128 stands for zero in the data rows.
How far apart are the two rows of each pair, measured in a hidden way? 0 means very close, and 40 very far. Two or three weighted sums of its numbers give each row a place; it is the straight-line distance between the places.
[155 108 154  84 139 167 124 132 132 161  89  90 159 157 158  88 162  87  95 142 149 132]
[137 132 113 143 141 110 120 137 136 127 130 129 112 110 108 170  91 164 138 107 107 127] 16
[139 128 119 142 122 115  91 165 165 133 118 122 122 121 125 155 106 152 127 104 106 128]
[154 133 119 129 165 126 160  95  99 137 118 116 100 100  99 130 119 133 148 110 136 132] 27
[140 110 131 116 100 136  69 187 186 116 143 144 165 163 163 111 142 112  86  86 125 124]
[123 136  92 157 119 104 138 120 118  84 181 181  94  93  95 163  94 165 132  89 109 128] 25
[133 119 142 120 133 136 125 132 129 120 136 137 143 142 140 101 157 100 115 145 131 125]
[ 88 134 167  86  76 163 130 126 127 172  79  80 182 183 180  69 183  70 113 201 159 127] 29
[150 131 105 146 138 114 118 136 138 130 125 125  91  90  91 145 114 144 134  93 110 126]
[125 119 145 120 117 137 116 141 140 116 147 145 155 159 152 102 156 102 103 131 141 128] 10
[144 129 102 154 117 102  56 201 201 129 125 125 120 121 122 158  98 159 130  87  92 130]
[ 68 133 153 109  41 151 132 122 122 113 145 146 180 180 179  66 186  66 107 171 161 131] 26
[149 125 122 132 143 130 115 141 139 146 105 107 125 126 130 136 120 136 138 111 133 128]
[175 108 140 117 157 136  62 193 195 171  77  78 133 135 134 100 156 101 113 123 111 129] 30
[152 128 114 135 145 122 120 137 138 149 106 105  96  98  97 136 120 137 132 110 110 130]
[133 132 120 137 148 124 150 104 109 130 121 123 108 103 103 148 106 152 141 127 123 128] 7
[143 121 113 131 121 123 105 152 151 118 146 147 138 135 137 136 122 136 124  80 136 124]
[138 117 148  79 125 171 170  84  87 134 123 120 147 147 146  74 180  72 100 137 173 127] 11
[129 141 100 153 127 104 138 117 117 108 154 152  89  89  86 147 112 144 144 107 110 123]
[129 129 106 160 116  95  79 176 179 105 155 157 121 124 121 173  85 174 132  92  92 129] 30
[125 136 105 158 123 102 115 141 138 110 150 152 100 100 100 141 114 142 140 120  99 128]
[107 141 105 149 131 111 181  74  75  72 195 196 111 111 113 173  84 173 137 106 132 129] 11
[ 96 127 176  79  89 169 135 120 119 181  68  68 186 186 187  54 199  52 118 199 173 131]
[153 126 127 135 153 126  98 157 160 153  99  97 122 120 122 146 111 148 133 110 118 128] 18
[147 130 131 129 167 128 138 118 117 143 111 111 127 127 125 148 106 151 140 115 137 132]
[110 135 121 146 132 110 151 104 107 109 151 150 116 118 116 141 115 141 149 136 127 128] 27
[146 131 113 135 157 120 152 103 104 128 129 129  96  98  97 141 111 143 143 112 128 129]
[163 126  97 147 137 111  88 167 167 133 123 121 105 106 106 138 120 139 137  72 118 126] 11
[122 133  98 157 117 102 125 129 130  91 170 172 101 103 102 149 110 147 136 105 106 128]
[ 89 132 171  92  77 160 114 139 141 172  76  78 191 192 192  62 187  66 118 188 169 126] 24
[170 125 121 128 175 129 127 127 128 170  75  75  96  94  95 147 112 148 144 118 116 129]
[125 127 178  83 134 169 134 122 121 224  15  15 148 147 144  68 184  63 133 213 149 124] 6
[147 131 118 139 158 118 138 117 117 132 123 125 103 101 104 165  91 165 143 111 118 129]
[131 139 113 146 143 114 151 105 106 114 142 141 103 104 104 147 112 146 149 117 129 126] 33
[141 130 112 136 172 121 163  90  95 107 156 156 110 110 111 175  83 175 141  92 136 128]
[143 111 126 131 106 133  63 193 192 106 153 151 158 158 155 113 140 116  94  94 121 127] 12
[127 134 126 138 141 124 140 117 116 132 124 124 119 121 120 147 113 146 143 121 126 128]
[112 108 147  88 101 166 155 102 100  80 187 186 191 193 190 112 146 110  84 107 178 127] 18
[103 139 104 165 103  95 121 133 135  85 178 179 113 114 114 170  86 170 137 114  98 127]
[ 72 141 145 111  60 145 158  97 100 113 145 143 155 155 158  82 169  86 116 178 152 127] 14
[158 111 147 102 129 148  92 165 167 170  78  79 144 145 143  81 170  81 106 132 129 126]
[137 130 131 132 162 124 142 114 114 139 116 116 128 127 128 144 110 145 151 133 133 129] 21
[151 135 121 126 163 126 158  99 100 147 105 103  89  88  87 124 132 122 141 119 132 125]
[142 133 112 119 146 133 181  76  76 112 145 144 103 104 102 143 115 140 131 105 142 131] 16
[117 123 136 108 109 144 153 103 106 108 153 156 130 131 132  97 154  98 108 137 135 128]
[130 141 116 142 132 119 135 123 121 125 133 134 114 112 112 152 105 151 143 114 128 129] 9
[126 115 133 110 100 139 125 132 132 104 157 160 155 156 157  94 161  96  90 110 148 125]
[154 129 101 149 152 106 113 144 144 130 129 128  87  87  88 143 114 141 145  97 106 126] 18
[153 125  99 155 139 105 102 154 155 123 134 139  99  98  97 146 109 144 138  85 111 130]
[109 136 118 142 105 117 135 119 122 120 140 141 119 120 119 152 109 151 132 121 125 128] 16
[138 114 142 127 110 133  66 192 192 142 110 111 152 154 154  84 171  84 111 131 124 125]
[113 134 122 139 132 113 151 103 106 109 148 148 122 123 120 145 112 142 146 135 137 131] 12
[143 113 129 112 104 136  88 170 171 125 128 131 147 147 144  84 172  86  96 103 133 128]
[149 114 133 107 131 150 129 127 129 135 120 120 136 136 137  95 160  97 105 124 143 131] 10
[142 131 116 138 136 114 119 137 137 127 129 126 108 108 107 139 121 138 133 103 116 128]
[183 125 131 120 200 129 124 131 131 193  51  49  97  98  99 119 139 119 154 121 137 126] 16
[138 137 112 135 137 124 157  99  99 123 133 133  91  91  93 149 111 149 134 117 120 125]
[143 131 117 130 144 132 134 125 123 132 118 117 116 117 119 139 118 139 137 119 127 128] 11
[128 141 101 156 147 107 159  96  96 102 160 163  85  86  84 157  96 163 151 108 119 125]
[145 131 120 130 165 125 159  94  95 129 127 126 100 101 102 145 111 148 151 116 132 128] 13
[144 132 119 134 167 122 150 105 106 134 125 127 101 100 101 164  97 162 143 109 120 129]
[ 91 136 166  98  87 154 128 128 127 166  81  81 171 170 170  62 194  60 123 194 159 131] 26
[156 130 118 136 156 123 123 134 134 145 109 109 103 101 103 144 117 142 137 100 122 128]
[149 126 122 129 164 128 144 111 108 144 109 109 101 102 103 143 111 143 141 121 125 130] 6
[160 111 155 101 139 146  77 180 178 180  63  64 148 148 148  68 187  65 111 147 133 126]
[121 134 117 150 126 113 115 139 140 114 140 141 115 118 120 153 107 148 139 119 111 129] 18
[139 133  94 163 120 101 101 152 150 112 148 145  88  89  88 154 106 154 134  96  91 126]
[152 131 114 136 175 124 174  83  84 122 130 132  94  93  95 144 112 145 150 110 143 128] 13
[110 135 136 123 146 128 171  86  86 129 127 125 120 120 119 153 104 149 141 155 125 125]
[ 78 138 165 125  70 129  58 198 196 181  69  70 173 175 174  89 168  84 128 213 106 128] 5
[101 123 144 114  94 143 120 135 138  96 167 166 172 169 167 102 154 102  93 138 141 129]
[159 129 120 136 163 116 109 149 148 162  87  86 103 103 101 134 118 139 144 113 113 126] 18
[ 65 135 131 119  75 136 201  54  55  44 233 233 150 151 150 134 127 131  98 144 150 127]
[130 115 140 101 123 150 148 107 109 116 141 142 147 148 146  97 157  98  98 138 150 124] 20
[100 136 112 153 101 106 137 118 119  74 194 194 131 132 132 168  84 169 129 110 123 127]
[120 114 156 119 110 137  73 183 181 148 103 103 164 165 162  87 170  83 110 164 115 127] 32
[ 81 127 128 118  85 136 201  58  55  43 229 228 149 150 150 129 123 132 100 129 157 126]
[ 92 123 137 131  88 130 126 129 134  75 187 188 163 163 161 119 144 113 103 140 132 127] 18
[ 84 129 150 139  69 120  56 200 202 137 118 119 171 170 175 103 154 103 122 169 103 128]
[146 113 140 116 139 138  93 164 161 135 118 116 147 146 143 100 157  98 111 130 126 129] 19
[168 127 128 118 184 135 144 112 114 173  75  74 108 108 110 143 113 143 150 121 137 130]
[102 135 119 136 132 116 181  76  77  90 174 176 123 124 126 157 101 157 143 126 147 129] 33
[151 109 131 118 112 137  70 184 183 125 132 132 160 159 162 108 147 109  95  94 128 128]
[141 130 108 133 141 122 147 112 109 130 131 131 102 103 102 160  96 155 134 108 118 130] 5
[115 119 133 108 105 146 162  94  92  92 170 170 148 149 150 117 138 114  99 122 153 132]
[148 126 114 118 137 134 145 111 109 126 131 131 124 125 128 140 121 136 124  90 146 130] 3
[124 131 123 136 136 123 143 113 113 117 143 144 130 127 127 145 114 144 137 126 137 130]
[148 134 113 144 163 117 147 108 109 143 109 110  82  83  82 135 119 138 153 133 117 130] 13
[137 132 106 155 140 104 119 138 138 118 141 141  95  96  94 163  95 164 135 107  97 128]
[170 129 125 121 180 137 149 104 107 158  87  87 110 108 107 139 113 143 151 109 148 127] 6
[134 138 108 172 157  90 109 145 148 131 125 124  76  77  75 166  93 167 158 135  75 128]
[109 139 105 141 111 112 166  91  89  91 172 172 102 103 100 145 112 148 139 112 133 126] 33
[159 134 112 118 159 138 182  74  72 132 123 124  90  88  93 124 129 123 132 106 157 129]
[154 128 124 132 173 127 154 102 105 133 119 120 107 106 109 148 109 147 147 113 134 131] 15
[138 133 125 136 149 124 125 128 130 143 109 107 118 118 118 147 114 145 144 125 123 130]
[160 106 133 120 130 138  68 188 188 144 112 111 139 136 141 101 154 103  96 106 110 129] 18
[ 94 130 165 114  78 140  58 198 198 173  71  74 182 182 184  79 173  79 114 187 122 129]
[145 133 111 151 143 108 111 147 145 131 128 128  97  97  96 139 121 140 141 110 110 128] 30
[130 132 124 130 152 125 165  91  91 119 137 138 107 109 109 138 120 141 141 129 134 129]
[ 81 137 148 129  52 129  97 157 158 136 116 116 155 152 154  68 187  68 117 186 127 127] 19
[129 109 145 110 147 144 138 119 117 119 141 141 152 151 154 114 142 110 115 138 145 125]
[129 131 116 136 160 125 190  67  66  88 176 175 113 113 112 174  84 177 137 103 136 128] 9
[151 128 116 149 152 114 103 152 154 151  96  98  98  96  96 142 114 142 145 123 103 128]
[141 136 107 147 148 107 139 116 116 112 150 149 100  99  97 159 100 159 141  98 123 129] 23
[153 113 150 112 146 144  91 164 164 167  79  79 143 141 144  77 176  76 119 151 128 127]
[126 131 127 140 149 116 135 122 121 131 125 123 118 115 117 150 105 148 151 134 120 130] 9
[ 62 141 160 143  69 116  72 181 184 164  84  82 155 156 155  96 158  97 138 229  89 127]
[175 107 130 121 144 137  55 201 203 166  82  84 131 134 136 106 155 102 104 105 105 126] 18
[125 137 111 144 152 112 177  80  78  92 169 171 103 105 106 167  90 167 142 115 127 128]
[ 62 137 156 111  52 141 134 122 120 118 135 132 176 175 177  54 198  55 120 187 162 129] 26
[180 123 125 121 174 134 106 149 148 183  65  68 111 112 109 130 123 132 138 107 130 129]
[124 131 105 140 132 118 153 103 104  85 176 177 118 120 118 171  90 171 128  87 128 128] 27
[149 126 118 145 149 117 102 155 152 155 103 104 107 110 105 141 119 136 142 120 111 130]
[ 90 133 150 110  58 143  96 157 157 139 117 117 181 180 177  70 185  70 109 160 156 125] 34
[100 124 159 112  63 140  69 189 185 163  91  92 177 177 176  82 172  77 115 166 130 129]
[149 126 122 139 144 113  88 168 169 155  98  96 116 115 116 142 110 144 138 114 104 129] 11
[137 131 118 126 134 131 140 117 116 137 118 118 113 113 115 121 134 122 134 113 145 126]
[ 83 128 159 123  68 132  65 191 190 149 100  97 180 182 181  87 166  87 120 179 121 128] 15
[138 130 119 149 153 115 121 135 136 129 128 124 104 106 102 153 102 153 148 127 102 128]
[ 76 128 165 112  45 140  57 200 203 163  81  83 192 193 191  55 196  56 115 191 126 127] 17
[ 85 134 166 100  67 154 115 142 141 154  98 100 181 180 179  93 164  92 113 191 145 127]
[106 117 142 116 108 139 123 135 134  97 166 166 171 172 170 112 143 112 103 139 136 125] 18
[138 132 109 152 141 109 122 135 131 128 133 135  93  94  92 146 110 146 146 110 111 129]
[ 85 131 156  99  54 149 112 143 144 142 108 111 176 179 177  81 178  79 104 168 149 128] 21
[147 131 116 135 174 119 161  93  95 132 124 126  95  95  94 151 105 147 149 119 129 128]
[120 137 100 145 122 120 167  89  87  89 177 178 107 104 106 160  97 159 131  93 133 124] 27
[126 110 159  90 123 162 118 139 140 144 113 110 183 183 184  95 155  96 100 141 156 125]
[110 138 111 151 151 110 183  73  73  85 177 174  95  95  94 171  87 172 152 134 122 129] 36
[159 130 116 129 155 123 126 130 131 152 101 102 100 100  98 130 123 128 141 108 126 127]
[ 90 127 157 113  61 140  78 179 179 147 105 107 185 185 186  88 168  89 110 172 128 122] 25
[142 136 115 128 159 130 178  80  78 124 130 130 103 104 103 156  99 156 147 113 143 127]
[140 131 117 128 156 131 168  87  85 117 138 137 111 112 111 155 106 156 139 112 140 130] 5
[125 131 105 169 119  91  71 184 187 106 154 156 123 123 123 177  79 179 138  95  87 126]
[114 136 121 134 134 121 154 101 101 105 156 155 120 120 120 164  96 162 133 126 120 127] 8
[156 126 121 125 162 133 157  99 102 138 115 116 110 110 109 143 112 142 136 110 140 125]
[ 76 141 162 108  47 150  98 158 156 156  95  97 179 182 178  56 195  56 113 193 146 128] 19
[123 137 107 142 128 117 161  95  97 111 146 148  94  95  94 149 104 151 143 119 122 125]
[149 122 116 141 146 117  90 164 166 149 100 102 108 107 110 145 114 144 135 116 102 127] 27
[123 112 141 102  99 149 119 137 135 101 163 164 179 181 178 122 133 119  84 103 147 130]
[147 133 128 127 168 134 144 112 110 149 104 105 112 114 114 144 113 142 146 136 130 126] 27
[158 131 131 134 175 125 130 127 127 171  80  83  98  97 101 115 138 118 156 142 126 126]
[118 132 111 141 135 117 169  87  88  84 182 180 122 122 125 162  99 159 136  95 146 129] 29
[151 131 119 133 154 123 120 136 135 148 101 102 106 108 106 152 104 152 141 111 115 126]
[132 130 125 129 134 128 134 122 119 138 118 119 122 124 122 130 128 129 136 122 136 128] 14
[126 106 158  92 120 159 122 132 135 112 152 151 199 197 198 117 142 119  88 116 160 124]
[193 118 128 106 195 148 135 120 122 202  42  41 100 101 101 121 139 121 148 111 146 126] 22
[122 133 120 142 139 118 143 111 112 111 151 150 125 126 126 151 108 152 142 118 131 127]
[148 128 111 154 154 108 107 149 150 136 119 120  92  92  92 159 106 156 144 111  96 125] 26
[189 103 131 103 140 150  57 200 197 170  72  72 145 146 148  94 158  96  91  92 128 127]
[140 119 142  97 136 158 161  95  94 136 120 120 132 132 133  91 163  92 107 138 150 129] 23
[114 133 111 146 126 113 164  95  93  80 184 184 120 122 119 158  98 157 136 101 137 128]
[137 128 107 143 119 113 107 150 149 108 146 144 124 122 123 136 123 135 128  88 127 127] 3
[132 132 117 149 142 111 123 132 134 132 124 124 107 108 110 145 112 145 151 130 105 131]
[136 133 113 140 120 119 120 137 134 130 124 128 105 104 106 131 127 129 133 110 119 127] 3
[122 115 160  88 117 160 134 122 123 130 124 128 182 181 182  92 159  95 105 142 163 127]
[ 80 129 147 115  48 142  92 166 164 121 140 136 184 185 182  92 162  94 102 152 138 126] 19
[ 65 138 148 127  41 127 105 150 147 125 133 135 164 164 164  80 174  81 122 181 131 125]
[111 135 112 136 126 118 177  83  80  83 186 182 126 124 123 154 102 156 139 109 150 127] 11
[133 132 115 140 143 120 146 109 107 113 148 146 116 113 115 157 100 156 137 108 130 126]
[166 112 150  92 137 159  87 167 169 193  53  52 145 145 146  53 197  53 105 142 148 126] 18
[148 131 123 129 153 126 135 120 120 147 101 101 102 101 105 132 123 131 138 126 124 128]
[165 126 109 132 178 126 152 103 105 144 105 106  90  90  88 149 107 148 148  95 136 131] 2
[133 116 143 100 117 158 132 124 125 134 120 120 152 152 151  80 173  84  99 146 140 128]
[147 124 119 125 140 131 130 125 127 145 114 112 114 117 114 126 129 121 134 110 138 130] 6
[102 119 141 107  85 148 146 111 111  84 182 181 170 169 168 113 141 114  85 126 147 129]
[151 128 114 136 152 116 137 118 122 126 132 133 106 106 105 141 114 141 138 105 129 127] 25
[130 108 156  94 129 161 119 138 137 108 153 152 200 198 200 123 135 123  90 116 159 128]
[139 127 129 128 156 128 122 133 133 156  98  97 124 125 126 138 117 138 148 132 131 126] 14
[140 116 146 113 110 148  73 181 182 164  83  82 155 154 156  73 176  76 106 142 130 129]
[139 127 117 149 125 111  81 175 173 145 112 110 115 115 115 137 121 135 133 108 100 130] 7
[133 112 163  88 145 165 139 117 117 145 110 108 170 172 170  96 157  95 111 147 163 128]
[130 135  81 168 116  94 124 134 130  85 179 176  81  82  79 161  95 160 133  83  96 127] 29
[130 116 150 102 138 150 148 107 107 122 136 136 154 156 157  98 158  98 112 146 155 129]
[117 128 131 108 142 144 174  81  81 117 140 140 144 142 145 138 119 136 132 135 155 128] 14
[104 143 118 145 129 114 167  90  89 100 163 162 107 108 107 161  98 163 147 134 122 130]
[113 126 135 108  98 145 146 109 110 109 151 152 139 137 138 102 154 102  97 141 132 129] 12
[133 132 105 170 138  93  86 169 170 118 137 139  96  99  96 171  84 171 144 100  77 131]
[143 132 118 123 152 132 165  92  92 133 121 121  97  99  96 128 131 126 139 117 139 128] 22
[144 134 107 148 135 104 115 141 142 124 133 134  95  98  96 145 112 144 138 109 105 130]
[ 83 128 167 114  60 142  70 184 186 175  76  76 180 182 182  67 185  71 113 199 126 128] 33
[128 136  98 154 105 106 101 155 154 112 148 149  95  97  96 143 114 142 124  99  99 126]
[140 133 113 133 134 124 129 129 129 133 126 123 108 105 106 136 120 137 126 111 119 130] 9
[ 85 126 166 128  66 131  44 212 214 169  80  79 188 188 188  77 173  77 118 198 110 128]
[111 142 118 145 124 115 164  94  91 116 138 139  92  91  92 142 115 141 145 146 120 127] 28
[147 127 113 132 151 119 138 117 120 130 127 128 103 104 107 157 103 156 133 105 120 127]
[ 97 130 159  92  70 164 134 126 122 159  92  93 169 170 167  56 197  55 107 176 163 130] 19
[129 116 138 115 131 142 142 115 116 117 143 141 131 129 131 115 138 115 102 137 120 124]
[125 108 157  92 118 160 109 147 148 119 139 140 204 203 206  97 158  99  95 119 166 128] 20
[ 75 134 161 109  42 146  95 163 162 143 113 113 188 187 189  61 194  60 103 174 145 128]
[158 124 132 115 149 141 115 140 141 166  81  81 131 131 133 123 133 123 131 102 147 126] 23
[152 119 148 102 135 153  90 166 168 178  69  70 144 145 144  76 174  75 107 149 129 128]
[114 118 147 126  90 132  71 186 186 129 129 128 170 171 164  90 164  91 107 151 119 128] 20
[114 142 104 139 102 118 138 115 117 110 148 149 106 107 108 148 108 146 127 116 115 129]
[141 135 122 137 161 118 139 115 116 140 110 111 100 100  98 142 111 141 151 135 119 127] 22
[ 89 127 164  98  73 156 128 125 129 155  96  99 171 175 174  60 195  60 113 193 154 128]
[132 134 125 134 132 123 129 126 128 136 119 118 114 114 110 131 129 132 144 120 134 124] 19
[123 139 102 160 136 101 155 102 100  95 165 168  79  81  78 165  94 168 145 117  99 133]
[126 142 116 154 160 103 156 101 102 117 139 140  85  86  84 161  94 163 158 139 104 129] 8
[132 133 119 164 153  95  83 172 173 141 115 114 111 112 114 163  95 161 155 135  89 126]
[120 119 138 111 110 146 137 118 120 113 150 147 149 147 151 111 147 109 106 137 130 128] 14
[142 127 129 121 162 134 139 118 118 142 107 109 124 124 125 149 107 152 140 128 125 129]
[147 130 118 121 152 138 176  81  83 132 119 121  98 102 101 123 132 125 129 112 151 128] 15
[141 130 107 150 137 102 104 151 155 118 141 140 108 108 108 162  97 163 138  98 102 127]
[185 125 116 125 184 130 128 127 127 166  78  79  91  90  93 141 115 141 144  96 124 131] 16
[159 109 147 107 153 145 116 141 138 146 108 105 137 137 136 107 146 109 105 136 127 130]
[130 130 175  86 125 166 115 141 141 218  17  16 157 157 155  66 190  65 130 199 150 126] 2
[140 133 107 154 139 104 124 132 133 122 136 135  88  86  84 155 106 153 142 110 102 127]
[118 121 136 109 105 142 139 116 117  97 164 164 146 146 145 121 135 121  97 125 128 130] 13
[131 113 157 113 119 143  77 180 180 165  85  87 159 159 160  78 177  77 116 166 120 132]
[120 116 140 105  98 150 112 145 144  98 163 163 183 185 184 107 150 105  90 111 155 129] 30
[163 123 111 142 164 116 112 145 144 151 104 105  92  90  92 150 103 152 140 106 103 124]
[128 129 115 126 150 126 177  77  78 106 159 159 110 109 108 165  93 162 135 112 133 131] 12
[136 134 121 124 150 133 175  79  80 119 138 138 112 115 115 147 111 144 134 111 149 130]
[126 115 147 105  93 143  79 177 177 136 123 122 181 179 182  80 174  84  93 134 138 130] 10
[149 130 112 155 158 105  98 158 160 130 122 122 106 102 103 166  89 167 143 114  93 126]
[102 142 118 144 150 114 207  50  48  72 193 192 107 108 109 175  81 173 150 140 136 128] 32
[150 129 121 126 155 134 149 107 109 146 103 104 102 103 102 131 125 131 147 123 134 126]
[ 73 133 168  95  44 158 119 136 134 147 108 108 191 189 192  45 202  47 104 192 167 133] 26
[123 137 120 134 137 122 161  95  94 120 139 139 111 108 107 151 108 152 142 126 132 126]
[148 133 116 133 161 124 168  87  85 125 130 129  89  89  93 146 107 144 144 115 132 132] 3
[148 105 140 110 116 143  75 179 178 129 126 129 168 169 169 103 151 105  90 103 133 125]
[114 114 146 113 104 144 123 134 134 106 158 160 170 168 169  89 171  86 103 135 152 126] 31
[173 125 113 144 174 112 102 155 151 167  82  79  83  82  82 148 109 146 151 112  98 130]
[145 125 116 142 136 113  97 159 158 144 113 111 105 105 104 142 116 138 137 112 100 127] 7
[119 139 108 149 152 111 188  68  67  97 168 169  85  85  84 176  83 174 148 122 121 130]
[140 116 128 109 131 144 132 124 120 112 146 145 139 141 138 101 153 101 107 113 145 127] 12
[140 123 132 136 132 124 100 155 158 148 104 105 130 129 129 130 125 129 135 123 118 129]
[128 131 123 138 145 121 129 127 124 131 130 128 119 116 119 156 105 158 142 128 112 127] 6
[134 119 141 107 134 144 136 119 121 127 133 130 141 140 144 111 146 113 108 141 128 124]
[144 128 124 121 142 137 156 101 105 140 114 115 114 113 116 136 119 133 133 116 140 132] 10
[154 127 123 143 162 112 107 149 149 156  93  93 102 102 102 135 122 137 152 129 110 127]
[109 129 175  79 111 172 147 109 108 195  49  49 169 169 169  70 185  67 121 205 165 127] 23
[103 141 112 153 140 110 181  76  77  93 168 168 106 105 110 166  96 166 157 128 131 129]
[ 74 135 171 128  77 127  67 188 190 172  79  79 175 176 176  93 163  95 134 218 107 129] 31
[ 79 131 165  90  70 161 144 112 111 145 103 103 184 183 183  70 183  70 113 186 175 126]
[109 121 136 113  86 144 125 131 131  89 173 173 171 170 171 109 140 111  91 117 145 127] 3
